50 stands for zero in the data rows.
Each row has a hidden score. How much does it go up from the first row of each pair to the second? 15 means little or no change, 30 a big rise and 0 a big fall. The score is a weighted sum of the row's numbers plus the product of two more (or one squared), each taken from its middle value.
tensor([61, 65, 33, 34, 48, 52, 82, 24, 54, 34, 38, 37, 50, 20, 62, 70, 80, 33])
tensor([46, 47, 50, 77, 52, 53, 39, 51, 38, 55, 50, 54, 46, 62, 45, 47, 49, 58]) 6
tensor([50, 50, 42, 53, 53, 54, 63, 59, 40, 62, 54, 50, 32, 61, 51, 70, 67, 44])
tensor([79, 36, 21, 44, 62, 57, 51, 11, 47, 43, 48, 56, 42, 26, 51, 48, 42, 69]) 13
tensor([51, 46, 43, 49, 60, 50, 43, 41, 57, 49, 52, 54, 54, 46, 42, 44, 41, 67])
tensor([37, 39, 58, 58, 43, 46, 25, 56, 55, 44, 53, 53, 52, 61, 44, 38, 51, 57]) 22
tensor([43, 50, 48, 55, 49, 54, 55, 57, 51, 43, 48, 51, 47, 57, 44, 48, 41, 45])
tensor([61, 47, 38, 63, 49, 59, 62, 46, 44, 70, 65, 62, 37, 63, 53, 45, 64, 38]) 17
tensor([74, 37, 23, 57, 60, 54, 51, 33, 43, 67, 61, 59, 45, 29, 33, 47, 41, 81])
tensor([57, 43, 45, 64, 45, 50, 51, 48, 44, 67, 65, 68, 45, 70, 50, 48, 48, 56]) 20
tensor([44, 62, 66, 68, 33, 46, 54, 60, 46, 59, 52, 52, 54, 57, 54, 44, 51, 48])
tensor([41, 48, 51, 48, 50, 42, 50, 57, 56, 36, 51, 51, 62, 41, 48, 50, 47, 55]) 18
tensor([45, 51, 52, 51, 50, 41, 40, 43, 55, 50, 46, 44, 58, 46, 49, 50, 51, 58])
tensor([53, 44, 49, 58, 47, 51, 60, 49, 45, 54, 53, 56, 46, 60, 47, 54, 54, 54]) 14
tensor([48, 43, 46, 43, 54, 44, 47, 55, 51, 55, 53, 63, 62, 45, 41, 42, 44, 63])
tensor([52, 45, 49, 51, 58, 48, 44, 45, 54, 49, 48, 55, 51, 40, 50, 40, 47, 47]) 13
tensor([56, 53, 36, 30, 48, 46, 63, 46, 58, 44, 43, 41, 57, 26, 50, 54, 67, 45])
tensor([62, 37, 37, 50, 57, 54, 51, 46, 45, 55, 58, 60, 39, 37, 49, 48, 39, 61]) 16
tensor([48, 49, 47, 48, 50, 48, 56, 51, 59, 45, 58, 55, 51, 50, 51, 52, 43, 45])
tensor([51, 27, 31, 51, 66, 54, 42, 34, 47, 53, 58, 57, 49, 44, 36, 41, 31, 78]) 20
tensor([36, 48, 65, 61, 50, 43, 25, 60, 51, 51, 46, 47, 58, 63, 44, 47, 35, 58])
tensor([43, 62, 53, 50, 48, 50, 52, 51, 56, 38, 36, 48, 60, 41, 55, 57, 50, 45]) 18
tensor([56, 40, 41, 53, 52, 48, 42, 49, 59, 58, 64, 48, 39, 56, 43, 42, 50, 61])
tensor([56, 48, 47, 46, 52, 51, 42, 30, 62, 40, 45, 44, 66, 32, 54, 50, 42, 54]) 18
tensor([54, 42, 47, 54, 52, 51, 49, 49, 47, 59, 59, 59, 53, 48, 41, 52, 47, 50])
tensor([48, 44, 56, 55, 51, 46, 36, 54, 52, 60, 55, 51, 57, 61, 45, 41, 34, 53]) 16
tensor([54, 51, 40, 50, 46, 54, 49, 49, 56, 56, 54, 48, 43, 46, 48, 48, 40, 47])
tensor([34, 55, 71, 63, 44, 42, 31, 58, 45, 49, 50, 38, 63, 62, 44, 38, 40, 68]) 12
tensor([41, 52, 52, 45, 44, 47, 44, 62, 48, 46, 56, 51, 52, 51, 51, 52, 50, 54])
tensor([36, 66, 61, 44, 46, 49, 49, 57, 57, 44, 28, 29, 57, 44, 61, 44, 61, 40]) 11
tensor([39, 57, 60, 41, 57, 45, 34, 56, 62, 31, 32, 36, 77, 38, 59, 44, 43, 49])
tensor([54, 40, 46, 56, 56, 54, 54, 60, 43, 48, 58, 56, 42, 58, 49, 46, 49, 51]) 10
tensor([43, 52, 54, 45, 53, 40, 42, 46, 49, 43, 40, 42, 65, 42, 50, 53, 39, 47])
tensor([57, 41, 48, 37, 47, 54, 46, 54, 46, 55, 60, 59, 48, 55, 44, 57, 55, 49]) 15
tensor([51, 44, 39, 46, 52, 53, 60, 47, 52, 49, 54, 51, 46, 41, 52, 46, 57, 55])
tensor([55, 46, 45, 53, 49, 51, 51, 57, 51, 63, 51, 56, 46, 55, 50, 45, 49, 58]) 15
tensor([40, 59, 59, 43, 42, 49, 47, 46, 48, 42, 42, 46, 60, 46, 56, 49, 53, 46])
tensor([47, 48, 45, 44, 46, 52, 63, 51, 45, 56, 65, 53, 43, 51, 41, 58, 53, 43]) 8
tensor([48, 35, 45, 66, 45, 44, 36, 58, 46, 59, 65, 50, 37, 61, 40, 44, 36, 65])
tensor([45, 46, 53, 42, 54, 51, 47, 52, 50, 54, 44, 35, 50, 49, 51, 47, 44, 50]) 13
tensor([43, 55, 53, 47, 49, 51, 50, 59, 50, 41, 43, 56, 56, 49, 59, 48, 49, 51])
tensor([56, 41, 44, 48, 50, 51, 44, 51, 47, 53, 49, 49, 53, 47, 49, 56, 44, 54]) 8
tensor([43, 69, 73, 53, 36, 48, 51, 62, 43, 52, 45, 45, 61, 54, 63, 57, 66, 38])
tensor([45, 58, 56, 49, 51, 50, 49, 52, 52, 48, 47, 47, 60, 50, 54, 47, 51, 41]) 6
tensor([46, 56, 51, 53, 50, 43, 51, 47, 47, 51, 45, 50, 42, 53, 55, 58, 62, 47])
tensor([40, 60, 73, 61, 46, 53, 46, 53, 55, 47, 41, 49, 57, 58, 57, 50, 52, 39]) 13
tensor([27, 78, 72, 44, 51, 44, 56, 54, 51, 21, 28, 24, 76, 39, 60, 54, 45, 33])
tensor([32, 64, 64, 49, 57, 50, 55, 58, 49, 39, 37, 42, 59, 51, 54, 55, 55, 38]) 16
tensor([36, 57, 63, 42, 50, 39, 33, 44, 49, 25, 39, 26, 70, 39, 57, 46, 52, 48])
tensor([56, 47, 47, 42, 54, 42, 47, 46, 52, 58, 51, 53, 39, 60, 47, 51, 50, 48]) 21
tensor([57, 51, 50, 48, 49, 50, 49, 46, 55, 44, 36, 27, 54, 43, 56, 53, 52, 45])
tensor([43, 53, 52, 36, 38, 50, 52, 48, 43, 42, 49, 39, 59, 33, 54, 61, 65, 56]) 16
tensor([59, 47, 42, 48, 43, 47, 51, 46, 56, 52, 50, 53, 43, 53, 52, 39, 53, 50])
tensor([43, 70, 57, 30, 50, 60, 67, 54, 52, 36, 36, 44, 53, 44, 65, 63, 56, 31]) 17
tensor([56, 46, 48, 53, 55, 49, 56, 42, 46, 49, 57, 52, 47, 49, 42, 51, 38, 60])
tensor([45, 45, 44, 56, 67, 55, 57, 44, 54, 43, 64, 55, 60, 47, 34, 58, 38, 76]) 18
tensor([64, 40, 36, 34, 61, 53, 45, 55, 51, 62, 63, 50, 27, 57, 42, 52, 51, 49])
tensor([28, 61, 87, 61, 46, 49, 28, 72, 49, 43, 36, 40, 65, 63, 55, 45, 30, 47]) 17
tensor([26, 76, 74, 50, 55, 47, 50, 59, 49, 27, 29, 35, 73, 43, 59, 57, 52, 56])
tensor([53, 35, 39, 64, 55, 58, 49, 44, 43, 55, 62, 59, 44, 59, 37, 52, 41, 70]) 13
tensor([58, 52, 51, 55, 69, 50, 45, 39, 64, 44, 34, 43, 51, 46, 62, 43, 43, 46])
tensor([35, 71, 69, 51, 42, 43, 44, 59, 50, 35, 35, 40, 71, 41, 54, 52, 59, 42]) 5
tensor([45, 55, 57, 46, 46, 54, 54, 44, 52, 37, 50, 40, 61, 46, 49, 48, 55, 51])
tensor([47, 49, 46, 51, 54, 51, 44, 48, 42, 50, 46, 46, 51, 49, 49, 57, 53, 51]) 18
tensor([47, 50, 52, 57, 58, 53, 53, 52, 55, 48, 57, 53, 60, 47, 43, 53, 44, 66])
tensor([72, 51, 47, 44, 58, 58, 49, 35, 63, 48, 30, 51, 48, 48, 64, 39, 45, 45]) 26
tensor([62, 33, 36, 24, 46, 48, 46, 30, 58, 57, 52, 31, 36, 36, 42, 48, 36, 70])
tensor([31, 71, 74, 40, 37, 48, 43, 59, 60, 30, 25, 29, 66, 37, 63, 47, 46, 43]) 17
tensor([55, 44, 39, 50, 55, 51, 54, 45, 49, 56, 54, 53, 44, 45, 49, 50, 50, 46])
tensor([58, 32, 30, 33, 76, 50, 52, 38, 53, 39, 47, 38, 50, 28, 35, 45, 33, 83]) 14
tensor([54, 49, 49, 61, 47, 52, 57, 46, 40, 56, 56, 43, 39, 57, 57, 51, 59, 34])
tensor([29, 69, 67, 51, 42, 50, 60, 55, 46, 27, 42, 42, 74, 42, 54, 50, 51, 49]) 7
tensor([49, 48, 47, 53, 49, 51, 43, 60, 50, 59, 58, 51, 41, 59, 45, 48, 52, 54])
tensor([40, 58, 55, 49, 55, 47, 40, 52, 54, 40, 39, 36, 58, 44, 51, 56, 64, 53]) 18
tensor([49, 52, 57, 55, 41, 45, 42, 47, 57, 38, 47, 46, 57, 42, 53, 46, 58, 47])
tensor([53, 47, 45, 55, 44, 46, 51, 49, 46, 60, 60, 53, 44, 53, 45, 47, 48, 51]) 11
tensor([65, 48, 39, 41, 56, 50, 47, 50, 41, 51, 51, 54, 44, 38, 43, 44, 39, 56])
tensor([53, 36, 37, 49, 50, 49, 45, 46, 44, 61, 65, 55, 41, 60, 42, 42, 53, 56]) 16
tensor([61, 46, 46, 52, 43, 53, 48, 53, 60, 54, 53, 50, 43, 50, 43, 57, 47, 53])
tensor([52, 46, 49, 45, 50, 53, 60, 46, 62, 55, 48, 49, 49, 50, 45, 51, 56, 52]) 14
tensor([53, 44, 50, 58, 51, 56, 67, 59, 43, 57, 65, 76, 38, 56, 45, 51, 51, 57])
tensor([69, 35, 32, 48, 66, 58, 59, 48, 59, 72, 71, 83, 30, 56, 38, 48, 34, 54]) 13
tensor([46, 55, 58, 61, 38, 43, 43, 45, 42, 50, 47, 49, 59, 46, 54, 52, 52, 58])
tensor([62, 40, 38, 55, 58, 53, 46, 45, 46, 65, 59, 57, 49, 40, 45, 46, 43, 66]) 10
tensor([57, 66, 46, 41, 52, 55, 70, 42, 60, 47, 35, 56, 50, 24, 59, 57, 59, 44])
tensor([41, 65, 59, 43, 43, 41, 57, 43, 58, 31, 28, 33, 63, 33, 56, 57, 52, 57]) 16
tensor([45, 49, 52, 49, 46, 54, 42, 54, 43, 51, 53, 58, 47, 50, 51, 51, 48, 49])
tensor([49, 43, 47, 51, 46, 52, 47, 50, 55, 59, 53, 55, 47, 59, 40, 50, 57, 53]) 11
tensor([54, 36, 31, 60, 54, 49, 52, 51, 42, 65, 69, 67, 40, 62, 37, 52, 54, 70])
tensor([59, 37, 46, 55, 54, 52, 50, 48, 50, 56, 65, 62, 48, 51, 37, 42, 41, 65]) 9
tensor([36, 78, 65, 47, 35, 49, 55, 63, 49, 29, 30, 31, 65, 43, 64, 56, 49, 32])
tensor([28, 67, 68, 48, 38, 38, 64, 60, 42, 38, 40, 34, 69, 50, 61, 54, 58, 39]) 14
tensor([49, 51, 57, 46, 62, 40, 26, 42, 45, 35, 35, 38, 65, 41, 46, 50, 45, 57])
tensor([56, 51, 54, 48, 37, 42, 40, 56, 49, 62, 43, 45, 47, 54, 57, 46, 61, 36]) 20
tensor([50, 38, 52, 55, 51, 42, 39, 49, 48, 57, 63, 60, 48, 64, 43, 42, 56, 52])
tensor([69, 43, 42, 25, 43, 50, 46, 56, 66, 59, 49, 39, 34, 39, 48, 39, 48, 51]) 18
tensor([50, 52, 55, 46, 43, 49, 39, 50, 44, 51, 51, 44, 52, 49, 48, 51, 59, 45])
tensor([43, 61, 65, 64, 39, 50, 45, 38, 48, 46, 49, 52, 59, 51, 58, 55, 51, 48]) 18
tensor([71, 31, 36, 54, 54, 51, 45, 48, 51, 58, 70, 66, 33, 58, 36, 53, 48, 68])
tensor([48, 52, 51, 41, 40, 43, 57, 53, 51, 46, 49, 52, 51, 46, 54, 53, 51, 46]) 19
tensor([56, 45, 47, 63, 53, 54, 52, 49, 59, 53, 52, 61, 47, 56, 49, 46, 50, 50])
tensor([48, 82, 60, 34, 49, 44, 67, 59, 50, 49, 36, 50, 68, 24, 72, 61, 58, 21]) 23
tensor([54, 48, 48, 49, 45, 51, 61, 46, 52, 60, 56, 60, 44, 48, 53, 51, 63, 49])
tensor([27, 58, 59, 57, 47, 51, 52, 45, 35, 46, 44, 51, 64, 63, 56, 50, 44, 49]) 14
tensor([61, 53, 38, 44, 61, 62, 78, 51, 54, 53, 49, 56, 51, 40, 56, 55, 58, 44])
tensor([57, 54, 46, 35, 43, 52, 64, 48, 48, 66, 48, 45, 29, 65, 58, 52, 65, 25]) 27
tensor([39, 40, 52, 48, 48, 46, 27, 49, 44, 60, 59, 48, 57, 50, 39, 37, 38, 70])
tensor([61, 29, 35, 59, 62, 49, 52, 41, 52, 68, 65, 63, 35, 57, 39, 46, 39, 57]) 9
tensor([48, 53, 55, 60, 37, 49, 63, 65, 52, 53, 57, 56, 45, 57, 53, 52, 52, 33])
tensor([49, 49, 54, 46, 59, 49, 41, 50, 47, 48, 46, 47, 54, 43, 47, 49, 40, 54]) 14
tensor([54, 50, 56, 65, 51, 49, 45, 48, 51, 50, 49, 47, 53, 46, 49, 56, 48, 53])
tensor([55, 29, 25, 27, 59, 47, 68, 56, 64, 70, 63, 59, 31, 53, 30, 52, 38, 54]) 13
tensor([43, 55, 57, 58, 51, 50, 66, 66, 39, 47, 50, 57, 64, 52, 57, 55, 64, 35])
tensor([24, 70, 77, 60, 31, 50, 43, 49, 59, 43, 41, 39, 65, 62, 60, 45, 42, 40]) 20
tensor([33, 47, 58, 50, 46, 52, 42, 49, 57, 40, 46, 33, 59, 53, 47, 47, 41, 59])
tensor([53, 50, 55, 39, 57, 48, 45, 47, 54, 46, 38, 47, 50, 36, 42, 56, 47, 49]) 10
tensor([42, 60, 55, 31, 34, 51, 61, 53, 49, 27, 24, 21, 63, 28, 59, 48, 59, 49])
tensor([51, 44, 42, 65, 52, 43, 50, 55, 52, 48, 57, 54, 52, 42, 44, 46, 42, 57]) 7
tensor([52, 53, 47, 42, 47, 54, 55, 49, 50, 39, 44, 46, 51, 42, 56, 55, 43, 47])
tensor([47, 39, 44, 46, 66, 42, 27, 50, 40, 50, 53, 44, 54, 45, 39, 52, 44, 58]) 7
tensor([47, 50, 53, 54, 59, 50, 55, 52, 45, 47, 54, 50, 52, 51, 47, 58, 55, 46])
tensor([61, 38, 37, 47, 59, 54, 48, 52, 53, 62, 59, 46, 27, 48, 47, 47, 52, 50]) 14
tensor([45, 54, 54, 39, 42, 44, 46, 41, 53, 42, 35, 30, 58, 42, 53, 51, 49, 49])
tensor([44, 59, 52, 73, 43, 53, 86, 57, 42, 64, 62, 77, 40, 64, 52, 55, 58, 35]) 11
tensor([26, 71, 72, 45, 44, 39, 47, 63, 53, 30, 27, 24, 73, 43, 62, 55, 59, 37])
tensor([45, 50, 51, 52, 51, 53, 47, 53, 51, 42, 50, 52, 51, 42, 52, 51, 49, 44]) 12
tensor([46, 56, 54, 78, 50, 53, 82, 53, 37, 60, 55, 81, 49, 64, 57, 52, 55, 36])
tensor([47, 59, 41, 29, 47, 46, 67, 33, 45, 29, 40, 39, 53, 29, 61, 58, 67, 38]) 15
tensor([40, 64, 68, 57, 46, 44, 56, 52, 52, 34, 38, 52, 60, 35, 54, 53, 59, 44])
tensor([34, 66, 59, 41, 46, 50, 50, 53, 52, 45, 39, 47, 64, 49, 55, 49, 50, 53]) 19
tensor([47, 59, 52, 44, 51, 45, 57, 56, 56, 51, 46, 49, 40, 55, 59, 56, 60, 40])
tensor([48, 54, 53, 33, 45, 47, 44, 55, 44, 51, 42, 44, 44, 56, 60, 51, 55, 39]) 13
tensor([55, 47, 52, 58, 51, 51, 63, 44, 46, 54, 60, 64, 44, 60, 49, 50, 47, 49])
tensor([72, 42, 43, 55, 52, 57, 39, 37, 64, 40, 33, 55, 48, 52, 63, 43, 39, 45]) 23
tensor([39, 60, 51, 39, 49, 55, 52, 55, 51, 41, 39, 44, 55, 34, 54, 62, 57, 52])
tensor([58, 53, 45, 53, 50, 45, 53, 43, 55, 47, 42, 50, 47, 46, 53, 56, 52, 55]) 9
tensor([43, 64, 60, 64, 38, 56, 55, 49, 53, 44, 51, 50, 58, 57, 55, 57, 58, 58])
tensor([59, 45, 51, 55, 43, 51, 51, 55, 50, 63, 51, 64, 40, 74, 46, 41, 47, 46]) 11
tensor([52, 54, 52, 43, 46, 48, 59, 44, 50, 46, 46, 47, 52, 50, 50, 44, 44, 53])
tensor([51, 49, 50, 63, 52, 54, 64, 45, 49, 61, 53, 59, 47, 45, 48, 51, 55, 48]) 15
tensor([53, 46, 48, 54, 59, 46, 46, 49, 49, 51, 56, 55, 48, 49, 47, 54, 50, 52])
tensor([53, 46, 46, 51, 44, 52, 42, 52, 47, 46, 55, 49, 48, 60, 41, 52, 50, 51]) 13
tensor([47, 55, 60, 51, 44, 52, 62, 53, 48, 53, 48, 65, 56, 56, 52, 46, 56, 35])
tensor([61, 25, 32, 70, 54, 52, 34, 54, 52, 66, 63, 56, 35, 60, 35, 41, 41, 68]) 15
tensor([66, 45, 36, 49, 50, 57, 62, 49, 52, 62, 51, 64, 37, 45, 49, 52, 48, 54])
tensor([49, 56, 59, 47, 38, 47, 52, 53, 48, 44, 47, 40, 58, 46, 55, 56, 51, 41]) 13
tensor([54, 49, 55, 63, 51, 52, 50, 41, 50, 50, 51, 53, 55, 47, 48, 49, 48, 52])
tensor([39, 57, 65, 37, 38, 48, 50, 64, 52, 40, 40, 41, 62, 49, 53, 52, 50, 42]) 17
tensor([51, 47, 52, 53, 46, 51, 43, 59, 49, 52, 50, 48, 51, 54, 53, 40, 36, 49])
tensor([57, 36, 41, 55, 49, 49, 44, 48, 53, 52, 58, 64, 34, 58, 47, 44, 41, 58]) 21
tensor([42, 50, 58, 50, 51, 42, 32, 56, 51, 54, 46, 44, 58, 65, 46, 50, 37, 55])
tensor([44, 56, 51, 49, 47, 44, 42, 57, 54, 42, 36, 36, 54, 55, 53, 51, 47, 45]) 17
tensor([71, 27, 29, 62, 57, 57, 57, 57, 48, 69, 83, 81, 30, 64, 41, 44, 37, 60])
tensor([57, 44, 44, 32, 60, 57, 52, 53, 58, 54, 54, 52, 39, 50, 45, 54, 52, 43]) 16
tensor([64, 30, 28, 67, 54, 55, 54, 45, 52, 67, 68, 65, 37, 61, 42, 44, 54, 54])
tensor([44, 53, 55, 76, 44, 47, 46, 36, 45, 45, 53, 61, 59, 58, 51, 44, 45, 61]) 18
tensor([52, 42, 54, 53, 52, 54, 44, 48, 46, 61, 58, 64, 48, 67, 47, 51, 46, 53])
tensor([44, 55, 54, 52, 40, 49, 51, 47, 50, 53, 50, 41, 56, 47, 52, 44, 42, 50]) 14
tensor([44, 48, 52, 52, 46, 52, 59, 56, 44, 50, 56, 60, 49, 56, 46, 47, 39, 52])
tensor([48, 53, 49, 49, 56, 51, 44, 46, 55, 40, 41, 36, 54, 50, 53, 56, 51, 56]) 18
tensor([53, 44, 47, 50, 40, 54, 52, 50, 60, 53, 54, 60, 42, 54, 45, 38, 47, 53])
tensor([55, 38, 41, 52, 58, 50, 40, 42, 47, 63, 61, 49, 41, 59, 45, 44, 46, 49]) 7
tensor([51, 44, 52, 51, 53, 48, 64, 52, 41, 68, 74, 59, 44, 55, 38, 52, 60, 61])
tensor([50, 49, 46, 55, 51, 52, 58, 48, 44, 55, 48, 55, 46, 56, 48, 49, 47, 56]) 18
tensor([39, 65, 70, 39, 38, 51, 55, 54, 44, 32, 31, 31, 66, 43, 58, 60, 61, 31])
tensor([69, 46, 45, 47, 58, 52, 41, 45, 69, 43, 43, 43, 54, 37, 55, 39, 36, 63]) 15
tensor([82, 26, 26, 59, 64, 44, 45, 40, 49, 56, 62, 60, 28, 52, 43, 30, 45, 75])
tensor([30, 63, 61, 78, 47, 46, 55, 41, 38, 43, 47, 61, 67, 62, 51, 51, 55, 45]) 11
tensor([37, 60, 57, 46, 47, 48, 43, 46, 46, 37, 48, 36, 63, 48, 55, 53, 51, 38])
tensor([35, 61, 64, 54, 39, 45, 45, 55, 51, 35, 32, 46, 61, 49, 61, 54, 49, 39]) 24
tensor([47, 46, 49, 56, 50, 54, 47, 38, 40, 51, 57, 58, 48, 61, 48, 46, 46, 55])
tensor([44, 65, 54, 36, 47, 49, 36, 30, 55, 34, 38, 31, 71, 23, 59, 52, 43, 58]) 23
tensor([26, 71, 72, 56, 46, 47, 49, 56, 55, 23, 26, 30, 75, 41, 60, 53, 61, 38])
tensor([55, 41, 39, 53, 41, 58, 66, 51, 52, 69, 59, 62, 37, 56, 45, 44, 51, 59]) 19
tensor([31, 72, 69, 45, 43, 45, 51, 47, 44, 31, 38, 34, 68, 40, 59, 64, 64, 47])
tensor([40, 63, 63, 45, 43, 44, 44, 49, 46, 43, 36, 41, 61, 55, 57, 61, 60, 31]) 19
tensor([48, 56, 49, 40, 49, 50, 42, 60, 59, 54, 49, 40, 45, 45, 47, 56, 57, 44])
tensor([26, 78, 67, 39, 52, 50, 57, 66, 34, 34, 27, 31, 67, 62, 61, 67, 65, 37]) 19
tensor([31, 58, 72, 47, 34, 53, 45, 62, 49, 42, 37, 39, 56, 54, 60, 49, 55, 42])
tensor([30, 63, 57, 55, 39, 47, 54, 59, 51, 44, 56, 45, 67, 48, 45, 59, 55, 62]) 16
tensor([29, 52, 68, 46, 40, 44, 46, 75, 37, 55, 55, 47, 44, 68, 50, 55, 64, 39])
tensor([52, 63, 52, 40, 52, 59, 75, 49, 39, 44, 43, 47, 57, 31, 57, 63, 65, 45]) 16
tensor([56, 55, 53, 44, 56, 50, 30, 52, 61, 40, 34, 43, 50, 44, 62, 51, 53, 42])
tensor([56, 46, 39, 53, 51, 45, 49, 53, 44, 69, 56, 46, 37, 53, 43, 50, 55, 51]) 10
tensor([45, 55, 59, 41, 51, 47, 52, 53, 49, 41, 39, 46, 56, 41, 55, 47, 45, 41])
tensor([64, 53, 39, 63, 59, 52, 62, 47, 44, 56, 50, 55, 44, 50, 53, 44, 47, 48]) 20
tensor([58, 33, 36, 85, 61, 58, 46, 37, 48, 65, 73, 74, 37, 61, 37, 45, 40, 56])
tensor([46, 61, 62, 40, 53, 43, 29, 51, 57, 48, 34, 49, 62, 46, 55, 51, 53, 46]) 27
